In the rows, zero is written as 128.
Each named turn below is shown by a few rows before and after it. Which turns, in which order, take the first row of each later pair to the second? The first pair is answered.
turn mafif:
[101  78  86 184 133  99 153 140 132 175 143 174 113  92 135 107 119  71
 101  89 119 121 152 153 123 133 109  82 148  94  93 100  80 154  80  45
 130  87 146 112 101 111 136 124 163 145  92] => [117  68  81 188  94 133 150 134 138 184 121 187 120  90 180 118 125  92
 119 105 100 107 153 158 148 143  96  80 159 115 107  81 109 132  71  75
 116 103 150 144 141 108 119 129 164 134 100]
[101 156 128 139 166 112 106 150 125 176 136 159 110 114 139 120 114 102
 142 110 126 158 143 152 170 144 105 110 106 114 135 114 108 107 116 147
 100 137 150 143 105  92 140 140 139 129 111] => [117 159 122 135 143 148  99 150 127 160 135 146 125 114 179 142 113 121
 158 130 114 146 140 146 180 152 120 120 116 132 138 116 111 103 115 163
  99 151 145 152 144  92 132 150 134 126 126]
[117  79 142 174 114 129 125 123  92 118 107  96 168  47  81  77 161 111
 155  84 117 148 140  94 124 175  85 112 115 115 164 116  78 115 116  90
 104 132 113  91 105 103 133 149 122 145 154] => [133  72 143 178 107 134 120 124  99 123  95  99 160  45 114  81 165 112
 170  86 104 142 146  96 143 181  91 113 126 118 165 111  80 111 105  96
  92 134 117 109 130  93 119 152 132 137 154]
turn pev:
[120 125 162 153 142 143 125 103 132 118 122  96 139 128 121 128 127 148
 125 132 151 141 128 121 117 138 145 147 131 121 116 114 134 111 122 137
 120 145 115 117 109 117 139 151 124 132 134] => [119 129 151 144 150 122 121 115 148 118 125  98 124 134 104 136 125 148
 114 127 151 137 120 124 117 130 149 145 145 118 118 119 132 125 125 108
 139 117 118  99  97 122 144 135 127 138 107]
[142 145 157 141 121 125  84 140 126 112 184 121 111 150 105 114 138 110
 112 136 144 127 139 130 123 111 144 178 145 137 153 128 114 104 131 119
  94  97 132 144  74 115 156 133 136 181 142] => [160 154 145 126 113 135  84 135 129 106 181 130 113 159 114 129 139 128
 117 146 136 111 127 125 134 108 144 166 159 147 158 130 121 120 141 120
 123  82 132 154 101 120 151 119 159 194 130]
[149 137 143  95 115 120 132 121 159 139  93 129 124 130 159 130 143 166
 102 125 114 118  94 152 140 128 122 112 130 128 115 137 165 136 153 104
 132 105 167 151 128 116 105 103 184 152 116] => [149 132 166 115 119 142 142 105 154 150  89 131 138 109 158 113 143 157
 116 122 115 131 105 150 148 139 107 120 114 125 102 124 162 117 153 143
  95 126 174 166 133 107 103 121 174 140 151]
turn bav:
[137  72  86 105  98 137 141 149 130 163 115 181 123 164 147 127 144 112
 125 130  77 112 109 132 181 127  56 110 113 105  99 118 117 137 153 120
 149 147 162 126 176 159  88 108 166 130 152] => [150  89  98 115  99 173 150 131 130 165 100 164 152 156 172 123 147 129
 144 147  82 108 112 131 190 144  69 117 133 121 102 111 134 122 153 157
 139 158 156 147 186 163  83 129 159 128 165]
[131 109  48  53  82 107  81 155 173 165  94 166  83 145 184  98  78 126
  97 100  76 146 143 140 141 142 114  80 125 141 148 104 157 110  99  97
 166 157 135 125 105  94 110 147 134  81  74] => [ 97  53  65  79 117 144 146 128 106 163 115 162 132 135 112  68  99  92
  83 118  90 175 132 159 127 136  70 103  60 102 102  96 127 103 161 104
 139 185 169 116  87 144 101 136 155  75 151]
[144  92  96 104  78 145 111 144 136 151 114 157 120 153 186 133 131 128
 132 117 115 112 135 146 157 137  68 114 110 126 134 128 133 115 119 138
 115 136 135 139 174 121 118 121 159 111 127] => [146  85 101 103  80 139 123 149 133 146 117 164 122 155 171 129 135 116
 130 117 116 117 132 146 149 133  65 112  96 110 125 122 131 115 137 127
 116 134 136 136 162 123 116 120 175 113 139]
Pairs:
Between the rows of a pair lie 2 to 3 turns.
[131 103 107 106 111 103 118 148 122 144 127 146 104 139 117 117 130 122
  96 128 121 140  99 127 108 130 125 129 129 107 150 136 122 143 132 100
 163 114 140 122 149 146 142 107 131 129 102] => [146 120 111 109 102 101 109 141 132 148 115 137  98 141 135 123 116 132
 112 129 115 136 103 114 114 129 130 126 151 123 158 139 136 142 119 101
 165 111 128 134 143 138 137 112 126 132 100] : bav then bav then bav
[116 116 139 185 121 178 151 112  79 132  96 122 190 119 160  80 120 123
 137 158 158 175 183 120 157 127 115 161  81 132 100  93 119  94 145 215
  76 144 122 133 165 157 116 146 110 121 193] => [169 124 108 143  86 190 152 111  89 118 106 124 187 144 204 132 126 158
 151 185 136 141 150 112 164  99 129 156 125 151 125 107 139 137 155 200
 151 121 115 147 219 184  79 113 147 139 145] : pev then pev then pev
[136 128 142 149 142 176 160 108 108 111 148 103 174 109 135 139 120 149
 146 159 117 141 119 136 132 126 134 166 129 119 117 121 116 134 148 159
 112 129 149 138 123 160 123 140 106 128 184] => [143 163 143 150 119 147 107 116 133 127 123 116 139  97 173 129 115 158
 162 147 108 132 135 125 140 141 137 154 159 148 150 126 139 120  99 164
  93 123 143 150 127 100 130 161  84 116 150] : bav then pev
[159 108 114 132 108 193 157 119 105 123  95 130 166 112 140 155 144 153
 155 141 118 127 120 110 151 115  89 109 132 162 114 122 143 123 130 154
 100 148 161 158 171 161  98 124 152 125 149] => [145  90 106 127 112 186 170 111  92 131 100 149 173 117 123 145 155 141
 147 129 122 131 116 115 153 103  87 116 107 143 106 119 131 121 143 140
  99 155 165 147 167 173 105 114 164 125 163] : bav then bav then bav
[157 170 129 143 106 153 112 137 150 137 120 123 131 122 183 134 110 161
 145 129  98 104 155 135 142 164 143 148 136 141 164 152 133 147 107 148
 160 125 115 135 166 115 135 146  98 139  87] => [105 127 142 142 139 128 172 139 104 132 152 122 162 125  91 109 124 119
 111 115 116 130 139 151 106 143 108 162  71  85 114 146 103 157 160 102
 145 125 137  96 114 139 148 117 114 143 128] : bav then bav then pev
